(in the rows, 128 means zero)
Rotation paths and how fast each direction turns (degrees per step)
Each turn is a multiple of 5 degrees from 10 to 175, or 0.
Each row of a path follows its step; steps can be skipped.
Rotation 1:
step 1: [123 137 117 133 129 130 132 124 126 118 128 128 134 119 124 131 127 122
 132 121 130 132 129 127 137 130 128 123 124 135 131 134 130 122 135 128
 137 132 133 113 134 125 132 121 123 123 128 127 137 119 125 124 122 121
 122 122 130 128 134 138 120 136 122 131 130]
step 4: [124 127 126 125 130 118 128 130 134 130 136 118 132 121 119 121 121 136
 130 118 129 137 135 115 130 132 127 130 118 128 135 126 133 126 132 128
 129 130 126 113 133 129 129 128 127 132 121 115 132 128 122 125 137 131
 127 121 132 131 126 121 131 127 132 133 122]
step 9: [127 127 126 126 129 127 132 131 127 119 128 135 129 121 125 130 129 126
 126 125 121 130 127 126 137 129 132 125 129 139 114 138 124 125 128 120
 142 124 130 119 131 132 127 132 136 132 128 127 140 126 125 120 131 121
 124 122 134 120 122 130 132 114 127 133 119]
step 13: [123 125 132 127 126 137 132 136 132 131 127 125 139 131 129 130 125 121
 125 117 128 138 127 129 118 129 124 132 126 125 128 129 127 124 134 124
 131 132 124 129 123 131 121 124 125 114 127 133 126 135 124 129 136 131
 119 133 129 145 136 132 122 130 117 127 120]
step 14: [125 132 132 114 124 131 124 134 143 129 134 129 131 123 135 128 124 127
 125 116 117 125 124 122 125 127 124 126 128 122 127 133 124 136 130 124
 134 128 123 128 133 138 130 136 124 130 126 127 125 134 114 117 130 134
 132 133 132 127 137 130 128 128 137 131 119]
step 15: [122 129 129 128 122 127 126 137 133 138 134 133 133 134 128 129 130 125
 133 123 128 124 140 114 122 126 132 137 123 126 130 133 117 132 128 133
 124 135 133 123 126 131 129 131 125 124 136 121 129 118 116 119 136 125
 128 124 137 132 129 120 123 127 123 122 131]
step 17: [128 131 124 127 118 130 130 131 133 128 138 142 115 126 122 131 133 130
 133 121 125 125 130 123 125 137 125 127 124 127 118 129 117 124 114 120
 139 126 131 137 131 133 131 128 131 135 129 135 132 127 129 122 133 130
 130 132 129 121 125 122 118 122 130 129 132]
step 19: [126 128 117 122 133 125 128 125 132 114 133 126 125 133 130 134 124 138
 122 123 123 134 131 133 135 129 128 122 123 120 118 127 128 134 133 128
 132 118 130 124 130 140 130 130 133 137 134 143 139 120 131 122 130 131
 122 135 123 130 132 131 127 131 124 129 128]
step 23: [124 141 127 133 132 125 132 142 127 123 131 130 130 126 129 119 129 123
 128 124 119 133 131 129 115 122 127 140 126 127 128 132 126 119 129 130
 116 127 116 128 131 131 123 133 130 129 135 121 127 131 129 131 133 123
 126 119 137 131 128 126 116 125 124 123 127]
Directions:
[128 127 127 128 128 129 130 126 130 132 130 129 126 128 129 127 126 129
 129 126 126 128 128 128 131 129 127 128 129 127 129 128 128 129 127 128
 130 126 129 127 127 128 126 129 128 130 130 130 125 127 128 130 130 126
 128 126 127 127 128 128 130 128 129 128 128] => 145
[130 129 128 126 127 130 131 130 127 127 129 128 128 129 129 126 129 128
 130 128 127 128 127 129 126 126 130 126 128 127 128 125 129 129 128 127
 126 129 128 126 125 128 128 130 130 130 130 129 128 126 129 129 127 129
 128 130 129 127 128 127 126 129 128 129 130] => 10
[128 127 127 127 128 127 127 128 129 127 131 127 126 127 128 126 128 129
 128 130 128 126 127 125 129 128 128 127 130 125 127 126 127 127 131 125
 128 127 131 128 129 127 130 129 128 130 126 129 128 128 127 126 128 128
 129 129 128 129 127 129 128 124 128 127 128] => 145
[129 131 126 127 128 127 128 129 128 130 127 128 129 130 129 128 126 126
 127 128 127 126 127 127 128 125 130 127 128 130 126 126 126 127 127 128
 127 126 128 127 127 128 127 128 125 125 128 128 126 129 128 127 128 128
 131 127 129 129 130 128 127 127 130 127 127] => 45
Rotation 2:
step 0: [121 136 134 127 132 128 141 126 127 129 124 128 131 126 130 132 131 127
 115 131 127 134 126 128 135 124 135 135 133 128 129 125 128 123 125 114
 131 127 144 128 117 129 129 126 128 129 125 121 130 132 131 122 124 129
 125 140 129 117 127 125 130 134 123 126 137]
step 2: [126 136 120 128 127 131 130 133 124 129 132 127 125 118 123 128 127 120
 121 110 125 129 135 139 129 134 138 135 130 128 130 131 125 115 129 131
 124 131 129 131 130 124 130 130 116 136 122 122 132 129 132 131 135 132
 130 137 125 128 125 133 128 127 128 127 139]
step 7: [131 130 121 129 139 122 131 133 131 127 128 120 133 124 130 130 123 127
 125 132 127 130 128 133 118 124 128 125 128 117 121 122 121 129 124 132
 130 131 127 131 127 135 122 131 132 121 112 124 124 125 130 117 116 133
 129 131 130 133 119 131 136 127 126 115 135]
step 15: [117 128 122 126 121 132 128 134 138 135 125 122 124 120 134 137 136 123
 135 128 127 134 126 124 123 120 130 135 125 127 131 135 130 122 130 118
 128 138 127 128 124 122 125 125 125 131 131 118 127 134 138 122 130 121
 125 131 133 133 119 134 135 125 123 126 131]
step 16: [123 126 134 122 124 118 131 134 136 123 128 127 128 133 133 114 128 125
 124 135 135 135 126 125 132 126 132 129 132 133 120 121 132 130 136 125
 133 121 134 123 130 123 129 123 130 130 119 133 130 123 128 127 134 128
 123 129 133 122 123 123 147 137 129 128 131]
step 18: [122 125 124 125 116 126 133 131 126 127 124 132 129 130 131 128 132 119
 129 125 130 127 122 126 135 133 131 135 129 131 124 129 125 131 137 130
 134 127 134 134 125 131 126 133 118 117 125 113 110 129 131 130 135 126
 128 135 127 129 122 130 137 128 134 127 138]
step 19: [124 131 129 133 136 125 131 133 126 131 123 132 132 118 125 120 132 132
 109 125 123 143 129 131 129 130 141 132 131 129 130 123 126 114 128 123
 132 133 136 125 128 124 132 125 131 129 123 124 130 126 123 125 134 132
 126 136 128 119 126 130 130 132 127 123 128]
step 22: [125 128 120 134 131 125 131 134 128 142 130 132 124 114 135 125 120 130
 124 129 129 135 123 128 119 129 134 129 132 132 117 128 132 125 122 133
 129 122 121 136 137 123 130 130 140 129 133 129 125 131 131 128 130 136
 125 133 128 127 124 131 134 127 133 129 141]
step 23: [129 133 139 124 130 127 128 128 130 131 126 129 125 129 139 130 124 125
 123 130 131 127 134 136 132 125 116 123 125 126 128 124 115 121 139 127
 120 127 131 142 125 126 124 131 132 135 125 124 135 135 129 124 125 132
 121 139 136 130 125 124 135 128 127 118 128]
Directions:
[129 128 126 126 127 127 126 127 126 128 127 127 129 130 127 127 127 129
 128 128 130 128 129 132 129 128 125 128 128 128 129 128 128 129 127 129
 125 132 128 129 128 127 128 128 128 129 127 130 126 129 128 129 127 129
 131 130 128 127 128 129 130 129 127 127 128] => 115
[126 130 128 128 128 130 127 127 130 127 125 126 126 128 128 128 127 130
 130 130 126 127 128 128 126 128 125 129 129 129 126 126 131 128 131 128
 128 129 125 128 129 126 129 131 129 129 126 127 129 128 129 126 128 128
 129 129 129 127 127 127 128 128 129 129 128] => 40
[128 129 129 128 128 126 129 126 126 127 129 127 128 127 130 128 128 129
 126 132 129 128 126 131 127 128 129 125 128 127 128 128 130 125 128 129
 131 128 129 129 128 128 130 128 128 128 129 130 128 128 130 127 127 128
 127 127 129 128 128 130 130 130 129 127 126] => 115
[129 126 127 126 128 125 127 128 126 127 128 128 126 129 128 126 126 128
 131 129 129 126 129 129 128 128 130 129 128 129 128 128 128 130 127 126
 130 126 128 131 131 129 128 127 130 127 127 128 125 127 127 128 127 127
 126 127 128 127 126 127 128 128 130 129 129] => 170
[127 130 127 127 129 127 126 128 129 129 129 127 128 128 127 127 129 128
 130 128 128 126 129 126 129 127 126 127 129 128 129 128 128 129 128 128
 130 130 127 125 126 128 130 124 127 127 130 127 129 127 128 129 125 128
 126 125 130 127 127 129 129 127 128 128 128] => 20
